In the data rows, 50 means zero.
Here is a table of points, one per row:
[39 60 84 37 49 57 58 62 55 78 37 38 59 35 59 55 59 49 40 51 99 51 32 43 99 69
 37 36 44 65 54 41 68 50 39 47 70 72 51 36 43 99 45]
[46 49 46 45 44 55 41 52 55 48 39 42 46 48 49 57 38 51 42 50 39 47 51 41 41 51
 65 46 47 40 42 44 54 44 53 42 35 44 40 58 50 48 47]
[44 49 36 58 77 48 40 25 67 43 58 46 41 68 42 45 42 40 41 68 38 38 69 37 43 42
 62 48 44 48 43 40 51 33 77 41 48 42 41 50 75 38 57]
[50 41 49 42 48 39 49 44 54 56 50 41 45 41 41 57 53 58 50 53 57 48 36 50 48 40
 50 48 44 50 45 42 51 51 60 45 53 48 58 40 43 45 70]
[41 55 42 52 85 64 61 44 59 37 52 51 54 82 53 34 46 50 45 56 43 42 64 32 44 57
 33 47 49 56 64 47 43 40 52 69 62 52 41 55 92 43 52]
[37 39 37 38 40 42 41 61 45 40 55 47 46 46 91 68 55 48 40 61 37 91 75 67 43 43
 71 38 99 51 49 99 20 63 55 45 38 42 38 99 26 41 46]
[35 43 53 36 48 46 39 43 55 74 35 35 40 37 62 59 46 56 40 74 47 55 35 50 73 39
 61 27 55 56 44 41 52 47 35 39 46 44 41 52 42 54 56]
[44 47 54 42 46 51 42 56 54 51 40 41 43 44 53 59 49 49 41 50 46 50 43 43 47 53
 52 44 47 45 46 46 53 50 51 44 42 50 44 50 45 54 49]
[50 52 70 43 51 52 50 56 54 62 41 43 48 40 44 56 47 51 43 44 64 45 34 43 53 54
 42 47 42 47 41 39 64 48 40 44 64 55 66 39 42 72 46]
[36 39 42 37 48 40 44 50 49 46 59 39 52 42 78 64 69 65 42 72 49 85 45 65 58 40
 54 32 99 65 61 77 30 70 72 63 53 28 40 65 31 41 61]
[48 40 49 40 45 45 43 99 00 46 42 50 40 39 53 66 70 44 42 45 46 67 46 52 43 60
 51 49 50 45 56 54 47 79 47 49 60 64 47 52 37 54 47]
[38 69 54 43 50 66 99 46 59 56 39 41 55 48 56 47 52 67 44 59 99 44 47 35 99 60
 19 38 46 91 64 40 60 44 28 60 69 72 46 39 54 60 44]
[62 42 41 51 52 36 40 38 55 53 52 45 42 46 34 56 34 38 45 46 42 41 47 62 40 40
 67 57 39 37 35 41 54 43 66 39 47 43 50 48 46 40 63]
[49 45 44 45 52 42 41 39 54 55 48 42 42 45 39 55 40 37 43 54 41 43 47 46 43 39
 66 48 43 44 39 41 55 42 56 39 46 44 47 48 48 44 59]
[46 42 40 50 50 44 72 43 55 40 64 53 41 58 48 34 61 58 59 56 56 48 50 44 44 40
 34 51 52 72 67 52 40 49 56 99 65 71 46 49 57 40 54]
[43 45 44 46 41 50 40 51 55 42 47 47 42 53 54 48 43 53 40 53 40 49 57 43 43 51
 59 46 52 44 48 53 44 47 53 44 40 45 40 59 54 44 48]
[42 39 39 43 49 43 57 48 52 42 57 48 43 50 55 36 67 74 53 59 62 56 44 48 46 42
 41 46 59 71 66 61 39 59 58 99 63 66 45 52 49 41 53]
[63 75 49 69 43 57 40 44 56 50 44 48 59 54 38 51 38 48 41 27 39 36 56 52 40 52
 62 58 34 25 35 41 69 36 51 39 35 42 46 47 52 46 48]
[71 41 39 60 49 35 67 43 54 39 75 73 44 55 38 34 61 59 99 42 58 43 48 70 40 40
 38 76 43 59 67 46 44 52 54 54 61 60 70 37 51 37 62]
[88 58 43 99 00 73 48 50 55 36 51 99 99 98 45 34 38 53 50 00 37 37 81 56 38 99
 42 99 37 29 49 46 55 38 44 41 37 46 47 46 79 42 47]
[56 48 45 64 55 41 47 33 57 48 52 48 41 55 36 47 39 38 49 48 43 38 54 53 42 43
 51 56 38 42 39 41 56 38 64 42 49 45 54 40 54 41 67]
[34 45 52 38 51 49 41 46 55 56 40 37 40 43 69 57 49 60 40 72 48 54 41 49 75 43
 55 31 59 57 48 43 49 47 35 43 47 46 41 54 47 51 53]
[38 39 38 39 48 39 45 48 46 40 95 49 58 47 72 48 70 78 44 72 48 82 52 62 48 38
 54 39 99 66 64 99 14 70 67 84 53 25 39 73 32 36 67]
[86 44 59 43 49 41 46 55 49 62 48 44 40 35 36 62 44 53 50 25 53 46 34 67 41 45
 53 60 36 37 35 40 59 55 52 41 48 52 93 39 40 51 56]
[43 39 56 36 46 47 41 99 14 51 37 41 42 38 60 67 63 43 40 47 42 74 45 53 46 58
 54 45 51 40 48 50 50 68 48 44 35 54 44 58 34 61 46]
[49 42 42 50 55 44 49 48 54 40 56 54 40 53 47 37 53 65 50 50 46 48 52 47 42 46
 48 53 49 50 61 52 43 52 53 51 55 53 47 50 52 41 56]
[52 40 32 47 53 37 39 42 50 43 69 51 52 47 43 60 35 46 43 55 36 51 58 53 40 40
 76 54 48 44 41 51 41 50 68 41 50 39 41 62 47 35 53]
[53 84 85 51 45 78 47 54 55 57 42 44 98 47 43 51 40 50 41 32 48 39 47 40 45 81
 45 52 34 38 37 40 79 40 44 41 38 47 59 38 48 73 48]
[36 41 53 35 46 45 39 63 48 59 35 33 41 31 77 67 58 46 40 58 40 85 41 64 54 44
 63 30 64 50 45 51 47 61 46 41 38 45 40 67 32 55 47]
[62 45 48 53 50 40 55 44 55 49 52 47 40 48 38 48 46 59 62 41 55 41 44 57 43 45
 44 59 39 48 47 41 54 48 58 46 57 54 75 34 47 44 62]
[50 46 39 58 65 52 64 51 53 38 52 67 47 66 46 31 51 60 57 42 48 40 55 46 40 50
 39 60 45 54 70 52 44 48 48 59 65 65 51 48 61 45 52]
[49 57 44 59 70 53 41 38 58 46 47 46 47 58 42 47 39 39 42 51 39 39 59 42 42 48
 58 51 40 41 41 41 55 37 58 41 42 43 44 48 60 43 51]
[51 92 54 62 16 77 43 44 59 47 42 46 77 58 42 47 39 53 42 41 40 37 58 40 42 65
 49 53 36 37 39 40 67 36 51 41 38 43 47 44 57 51 49]
[35 45 92 35 47 47 39 59 54 90 30 34 40 25 73 64 55 48 40 60 46 66 25 56 87 44
 57 28 54 51 44 43 55 54 38 40 38 47 42 54 37 79 49]
[45 55 53 45 49 54 40 43 56 60 39 42 45 45 44 55 40 47 41 53 43 42 47 38 46 45
 60 45 41 43 39 40 61 40 28 40 41 43 45 48 49 52 51]
[47 49 51 46 54 52 48 49 55 49 44 43 44 48 47 50 47 58 44 49 50 46 45 42 47 52
 46 48 44 49 50 44 54 48 54 47 55 52 50 44 50 51 52]
[39 43 45 44 43 52 40 64 53 38 44 49 47 53 68 53 43 46 42 52 38 55 66 48 41 60
 59 43 64 44 48 68 39 47 48 44 35 45 39 77 51 46 46]
[45 49 99 37 47 52 42 75 53 74 37 37 50 31 51 62 52 45 40 45 51 53 29 44 53 59
 50 42 42 42 40 42 65 51 35 41 38 51 51 46 40 99 47]
[38 99 61 48 38 99 39 46 67 49 32 43 99 58 57 48 43 52 40 55 40 40 60 23 50 87
 50 42 43 45 44 39 65 32 47 42 35 42 40 52 69 64 47]
[59 39 35 51 48 37 56 51 32 36 89 99 50 53 44 33 72 75 99 45 55 52 52 61 40 36
 44 69 50 60 67 60 31 69 50 63 62 32 52 49 46 37 73]
[45 45 46 47 49 47 70 43 55 48 50 43 40 50 47 43 56 53 54 56 68 45 44 42 52 46
 34 46 47 67 64 44 50 48 61 66 63 68 51 41 52 46 21]
[51 46 59 43 50 43 44 42 56 80 40 42 38 39 39 56 40 22 43 52 50 41 40 48 48 40
 55 49 39 42 36 40 62 44 25 40 47 44 59 39 42 51 64]
[45 87 50 55 57 76 99 40 63 47 45 45 62 59 45 43 46 00 47 52 55 38 58 31 54 61
 18 48 40 61 60 40 60 38 54 55 66 55 52 35 62 53 39]
[46 49 40 56 99 60 50 49 55 37 51 73 53 79 50 31 44 55 45 47 40 42 70 39 40 56
 45 55 49 46 64 58 38 44 46 52 53 49 43 57 78 44 49]
There is one direction along which these points spread out most. Take the direction at right angles to it along which they spread out most. Go by this last direction. Where along it does each point below lie, from 0 to 99? 50 is the average, and the first point above lies past it. One standard deviation of the points above along it is 16.
[95 47 38 99 69 34 46 29 56 40 67 63 40 69 32 40 36 39 56 33 39 37 64 95 39 43
 55 87 36 35 37 41 52 36 57 40 49 44 51 41 58 34 64] 23
[88 45 51 73 48 35 93 30 57 56 54 47 40 50 27 48 41 35 99 36 68 36 51 93 44 42
 27 65 33 51 37 39 62 39 58 44 55 54 99 08 48 44 00] 39
[40 47 44 46 56 51 47 39 54 44 50 43 41 52 50 46 45 30 40 65 47 45 49 39 52 45
 47 42 51 54 52 43 48 42 68 47 51 48 43 47 60 44 61] 48
[43 39 52 37 48 39 54 42 54 69 49 37 50 34 46 59 65 35 50 66 87 54 27 49 75 39
 45 40 49 67 55 42 50 53 00 49 55 36 54 38 41 46 00] 67
[61 38 46 43 52 43 45 78 00 42 48 57 42 43 45 64 67 46 51 37 49 57 47 55 41 50
 50 63 45 44 57 49 47 91 48 46 62 62 56 48 40 46 50] 47
[43 46 41 50 34 56 39 50 55 37 49 54 46 64 54 38 40 53 40 53 37 46 78 40 41 58
 60 48 52 42 48 57 40 42 49 43 35 43 39 68 66 42 46] 40
[47 42 46 41 46 45 40 55 51 48 45 44 41 43 50 64 43 50 41 50 41 54 49 48 42 45
 62 47 49 41 42 48 48 54 54 41 40 45 42 58 43 45 48] 54
[53 40 38 48 50 43 59 58 44 38 58 78 41 52 48 33 71 53 82 45 61 54 49 51 40 30
 40 60 50 70 69 62 38 74 47 84 69 99 50 49 48 43 49] 29
[50 40 38 45 49 37 48 50 37 39 78 65 51 49 48 37 69 68 57 52 50 58 52 54 41 39
 50 55 55 53 66 63 33 69 54 56 56 28 46 52 45 37 66] 31
